The rows below fall into families. The same turns and mirrors carry the whole set onto itself and the rows of a family onto each other. For each named row, which other rows are in its family? Write them in the order they are listed.
These 20 rows form 5 families of 4 rows each.
Gizom: -5,-9,-10,30,-20,-6,9,-17,-9,22,38,-33
Tevud: -19,14,15,-11,7,-20,-32,25,12,16,-21,37
Firit: 11,27,0,-8,-40,-9,-12,32,8,30,10,40
nevi: 19,-35,1,1,-13,-29,-1,-16,-22,-12,42,-7
sek: 20,16,-9,4,-12,14,3,48,0,24,18,34
Kug: -28,0,19,10,11,-15,-11,44,33,10,-15,29
movep: 2,34,-22,-5,-14,14,-9,22,-13,30,28,19
gogo: -17,-13,26,5,-8,-32,-4,24,32,-10,-27,31
renu: -24,13,-5,29,7,-19,-33,22,19,-2,-26,12
pokiz: -31,-10,-32,-10,11,3,34,-40,22,21,-5,17
sokag: -18,-17,-28,-4,41,-8,37,-21,15,-13,5,4
bovu: 6,-19,-14,30,-30,-30,14,-23,-26,-4,29,-7
Fini: -19,2,-20,-19,34,-22,42,-29,19,-1,1,12
leto: 26,-17,-30,10,-12,-16,16,-32,-9,-5,34,-22
rimit: -12,-15,-17,-7,12,-14,39,-39,26,-4,-4,-16
deges: 30,24,3,-19,-30,-3,23,35,16,20,20,19
vuku: 7,-29,-18,28,-17,-13,30,-16,-14,-5,44,-9
Kadu: 30,23,-16,-6,-25,23,7,27,5,25,5,27
mita: 14,-18,-16,-9,34,-20,34,-23,28,-9,-13,12
fezo: -18,-5,21,-2,4,-17,-33,28,38,-3,-19,6

Same family as Kug: sek, sokag, vuku
Same family as Tevud: Firit, leto, rimit
Same family as mita: Gizom, movep, gogo

The rows below fall into families. The same turns and mirrors carry the whole set onto itself and the rows of a family onto each other. For each named row, which other rows are in its family? Write them in the order they are listed.
These 36 rows form 9 families of 4 rows each.
kiraf: 21,8,9,-20,20,21,-3,-36,0,5,22,-11,-5,26,12,-37,14,24,-12,-12,22,4,4,8,-59,-6,-53,23,-9,18,-3,23,26,-26,-20,-43,15
gadi: 23,4,-12,-13,7,8,9,-22,27,-15,-13,0,15,4,1,-47,8,29,-11,4,-7,2,-19,20,-61,-22,-36,36,-17,5,1,25,11,-22,-15,-40,2
lebit: 28,-1,-13,-37,41,16,15,-13,7,9,-3,-19,5,5,9,-38,15,30,-21,22,19,22,21,-7,-31,-9,-40,15,-2,1,-4,35,4,-28,-18,-42,16
Mog: -2,-3,-5,-2,24,33,24,-3,-17,19,11,-10,-9,-1,-3,4,-24,-6,-9,-31,-30,-30,-26,-5,64,-7,39,-42,9,-2,-20,20,3,-5,22,30,-4
Paro: -5,0,-5,-3,18,-10,11,-20,-20,28,-6,-12,-43,-3,-6,36,7,1,-31,-37,-40,-16,-27,-1,38,13,37,-30,-11,0,-11,23,-9,3,10,40,-15
Lipa: 19,11,1,-2,26,9,-1,-3,1,2,0,-3,2,18,-18,-33,11,32,-6,1,-16,19,25,4,-52,-25,-40,39,-17,12,-8,44,37,-2,-26,-27,17
Domi: -13,-4,-3,-20,-45,19,-10,7,-11,8,-5,7,-22,11,10,9,-7,-22,-16,-12,-19,-17,-22,51,14,-2,-8,-14,8,22,-32,-10,45,2,24,-1,-10
lefe: 19,11,-19,-19,4,8,3,-14,14,2,4,-20,0,13,-10,-48,16,9,20,3,7,36,14,11,-58,4,-31,36,-14,13,-22,34,7,-8,-26,-48,1
rese: -22,-11,-2,8,-26,10,-14,-10,6,-10,-17,39,-23,21,31,17,2,-48,-21,-12,-2,-14,-24,35,12,5,-5,-12,15,12,-26,-12,20,8,4,11,-2
kazez: 5,11,6,-19,21,-29,17,-18,7,-5,16,-14,17,21,3,-20,3,37,-1,14,14,17,11,4,-61,-17,-33,11,-10,18,-11,5,27,-15,-34,-46,5
nobo: -9,-14,-12,-5,-27,37,-2,-2,-4,4,11,19,-40,24,23,12,4,-48,-22,-6,-14,-17,-13,28,5,6,1,-20,3,-16,-33,12,19,2,44,-8,15
kepe: 33,40,-24,4,16,-5,-12,-32,34,-8,7,-13,5,-10,-29,-16,-9,38,-1,-13,-14,6,-15,-31,-33,-5,-7,-3,-13,-7,28,25,-25,-48,-33,-2,-31
tugid: 0,16,-9,23,3,-5,19,-17,-13,11,9,-23,-14,-15,-14,23,-18,3,-9,-13,-56,-12,-19,13,46,-9,38,-42,12,7,-16,-2,-15,0,18,40,-1
Gamo: 0,11,-7,-15,-13,-5,-1,-18,5,4,-19,16,-27,39,4,10,-15,-55,-24,-5,5,-17,-22,47,23,3,-17,-41,20,8,-41,-11,7,-10,20,12,3
rebal: 31,31,-14,15,20,-2,-4,-12,10,18,20,-7,-15,-13,-51,-14,-20,22,0,-4,-10,24,18,-37,-16,-4,-40,18,-3,7,17,49,-26,-36,-42,13,-13
fef: -3,14,-27,15,17,6,39,-3,-25,-3,7,-11,-17,31,12,18,1,-9,-3,-41,-11,-12,-35,5,44,-18,37,-49,-2,-12,-5,-3,6,15,16,16,-5
dip: 20,30,-9,3,17,-13,-21,-34,13,7,32,-15,-14,-19,-47,-38,-40,22,17,4,12,24,-6,-23,-28,6,-26,-12,-12,17,4,56,-4,-28,-34,5,-6
vupod: -17,19,-13,15,20,18,13,-25,-13,-3,-16,2,-13,-1,19,27,13,-13,3,-39,-38,-13,-23,-14,51,-10,32,-41,4,-4,-14,-1,-22,13,7,27,-4
Lerot: -4,-23,-16,-3,1,-8,15,-8,-6,-7,-4,-15,-23,17,6,23,-23,2,5,-19,-47,-20,-19,-10,37,-10,60,-47,-6,15,-22,6,10,-3,-3,25,4
Gup: -2,-29,-4,-27,-41,9,-1,7,16,9,-3,12,-28,14,21,14,-17,-41,-6,1,-19,-13,-26,16,34,-16,16,-18,16,25,-42,8,16,-19,24,-2,8
bag: 30,32,0,9,31,-19,-17,-22,23,17,6,-21,-17,-25,-47,-30,-32,28,15,-19,-4,23,-1,-15,-31,-1,-10,9,9,-7,-4,43,-11,-40,-46,-7,-14
Bik: 29,33,3,13,52,-16,2,-28,21,-4,36,-20,-13,-13,-28,-20,-20,30,0,-19,17,10,5,-27,-16,-9,-11,11,-5,-3,17,15,-44,-38,-32,11,-7
funu: 23,36,-38,12,24,-19,10,-29,9,7,23,-23,-4,-8,-32,-15,-15,7,17,-5,-13,38,20,-29,-48,1,7,14,-3,3,18,29,-29,-42,-40,-2,-16
dupuz: -14,25,-5,21,5,-14,27,-18,-13,5,6,-10,-11,14,16,36,2,-6,-25,-28,-28,-27,-11,8,50,-3,36,-53,4,-27,-8,8,-6,1,14,7,-4
bivem: -9,-13,14,-24,-11,-1,1,13,10,20,-8,21,-37,7,19,24,7,-38,-45,-15,-14,-9,-25,44,7,7,4,1,-6,21,-21,17,21,7,39,14,8
zenov: 11,9,6,-3,21,11,24,-22,15,14,14,-12,9,2,-8,-33,-5,24,5,-17,-2,21,4,9,-59,-19,-25,34,7,12,-1,56,44,-26,-19,-46,9
fabe: 1,13,3,-19,30,-4,9,-28,-6,8,27,-20,12,-3,-14,-28,2,20,6,6,-5,21,8,-10,-46,-51,-26,30,-2,2,-12,43,34,-16,-10,-45,3
Kuvu: -16,5,-23,7,20,9,11,-23,-12,-8,0,-2,-50,13,-7,23,-18,-18,-5,-23,-39,-23,1,-3,29,10,39,-40,-9,-29,-28,4,-21,-1,21,40,-4
Dide: -20,15,7,-11,-30,0,1,-3,-3,1,-24,20,-40,22,34,8,-14,-31,-21,-14,9,-24,-17,55,18,7,-8,-29,-6,-6,-36,4,16,-4,16,9,6
silaz: 2,-19,8,-8,-3,6,-16,2,-17,12,0,22,-22,22,3,4,-36,-38,-34,-5,-17,-29,-26,43,7,-3,15,-23,17,5,-39,-7,48,-11,17,12,9
mivef: -12,5,-6,12,30,16,17,-19,-9,12,13,2,-32,29,16,24,-5,6,-24,-26,-41,3,-2,1,52,-2,47,-32,-15,-17,-26,-8,2,9,16,6,-15
kobu: 33,15,-28,-7,42,-13,-6,-13,11,-3,18,-8,-18,-5,-18,-20,-24,37,-16,11,23,28,17,-33,-35,7,-12,-12,-7,-3,32,20,-8,-43,-45,2,-4
Vek: 29,19,-12,22,7,-11,-15,-24,25,7,14,-23,-8,0,-27,-26,-10,19,18,28,1,16,-5,-24,-44,12,-10,10,15,-3,-1,39,-17,-45,-53,19,-23
rebi: 23,40,-6,-4,11,-14,15,-20,10,19,27,-15,-2,-13,-16,-17,-20,37,15,10,26,27,-9,-36,-18,-5,-30,-15,-5,17,5,30,-40,-43,-42,-2,-16
Nol: -13,-14,-3,-14,-21,12,4,-7,-12,17,-6,32,-51,16,18,5,-37,-50,-35,-13,-22,-10,-17,30,21,20,-14,-22,-3,10,-17,-4,-5,-11,17,-7,18
mitu: 5,12,-2,-23,19,10,19,7,14,-3,2,-34,18,2,2,-39,13,15,29,1,-8,-2,10,-18,-62,-19,-30,31,-2,4,7,27,15,-10,-13,-33,8

Same family as Lipa: rese, rebal, vupod
Same family as kiraf: Domi, tugid, Bik
Same family as mivef: Vek, Nol, mitu
Same family as Lerot: lebit, Gup, kobu
Same family as nobo: lefe, funu, Kuvu

The rows below fall into families. The same turns and mirrors carry the whole set onto itself and the rows of a family onto each other. For each named row, which other rows are in its family? Write them in the order they are listed.
These 40 rows form 5 families of 8 rows each.
Duga: -32,17,7,-18,2,-23,-7,-13,10
ruzak: -23,-5,24,-4,-50,8,-6,29,-18
Pobo: -55,-15,-9,24,-15,-17,15,-24,-31
sapok: -59,-24,18,-14,3,38,25,3,-13
Salu: 9,-2,2,-48,4,26,-6,-4,-4
kiso: -21,-52,6,-32,-27,34,8,-13,-44
Mumu: -38,-47,-15,-4,-35,47,5,-12,-37
Velor: -48,-22,-21,-33,-13,-13,27,-45,-18
fizo: -17,-45,-15,-16,-38,37,23,-1,-50
mobag: -19,-21,-24,-30,9,11,27,-48,-23
dipog: -19,-21,-25,-31,-8,-5,25,-55,-24
Lopog: -17,-8,8,-8,-55,20,-19,21,-7
Zam: 5,-9,3,-54,0,33,-2,11,-23
kofur: -51,1,21,-4,-7,48,14,-18,-15
mimet: -45,-27,-7,29,-30,-17,22,-8,-13
gika: -38,-21,6,-3,-40,-5,-20,29,-9
ludez: -63,18,10,-19,-14,35,5,-12,-6
Mugu: -5,2,-1,-63,-10,32,-4,-12,-26
Baseb: 9,0,-26,-20,-38,-20,-8,-18,-27
sopun: 2,-41,-36,-16,-19,-19,3,2,-40
zoso: -43,-15,-4,11,-47,-14,36,11,-26
sesad: -51,11,16,-10,-9,40,30,-6,1
vok: 7,-37,-15,-19,-30,-26,-8,-13,-38
Kuleb: -49,-16,-6,19,-41,-15,23,-32,-15
daz: -33,-56,3,-20,-35,34,20,-8,-38
poviz: -22,22,-12,-26,1,-30,-2,2,-11
tabe: -31,-20,-19,-24,14,-5,34,-40,-36
serit: -10,-3,-15,-56,-15,34,-7,15,-19
liv: 1,-26,-26,-29,-33,-35,1,1,-25
Sabo: -12,27,2,-11,-3,-21,3,-14,0
midel: -57,-7,12,-19,-5,36,34,-18,1
zik: -18,25,-2,-4,-15,-23,16,-9,12
sepu: -48,-27,7,16,-46,-12,32,-20,-33
subag: -25,-38,2,-24,-34,14,8,-14,-68
kilin: -3,-3,13,1,-23,30,-13,29,-23
tagu: -10,-15,-4,-47,9,31,-19,-24,-16
koz: -27,16,-13,-9,-3,-4,7,-2,29
nufu: 16,-20,-10,-13,-38,-24,-10,-4,-36
zudo: -26,-2,-37,-31,10,20,27,-39,-41
Ropu: -21,-7,31,-4,-37,20,0,31,-10

Same family as zudo: Pobo, Mumu, gika, ludez, sopun, poviz, serit
Same family as Velor: sapok, Baseb, zoso, subag, kilin, tagu, koz
Same family as nufu: Salu, kiso, dipog, midel, zik, sepu, Ropu

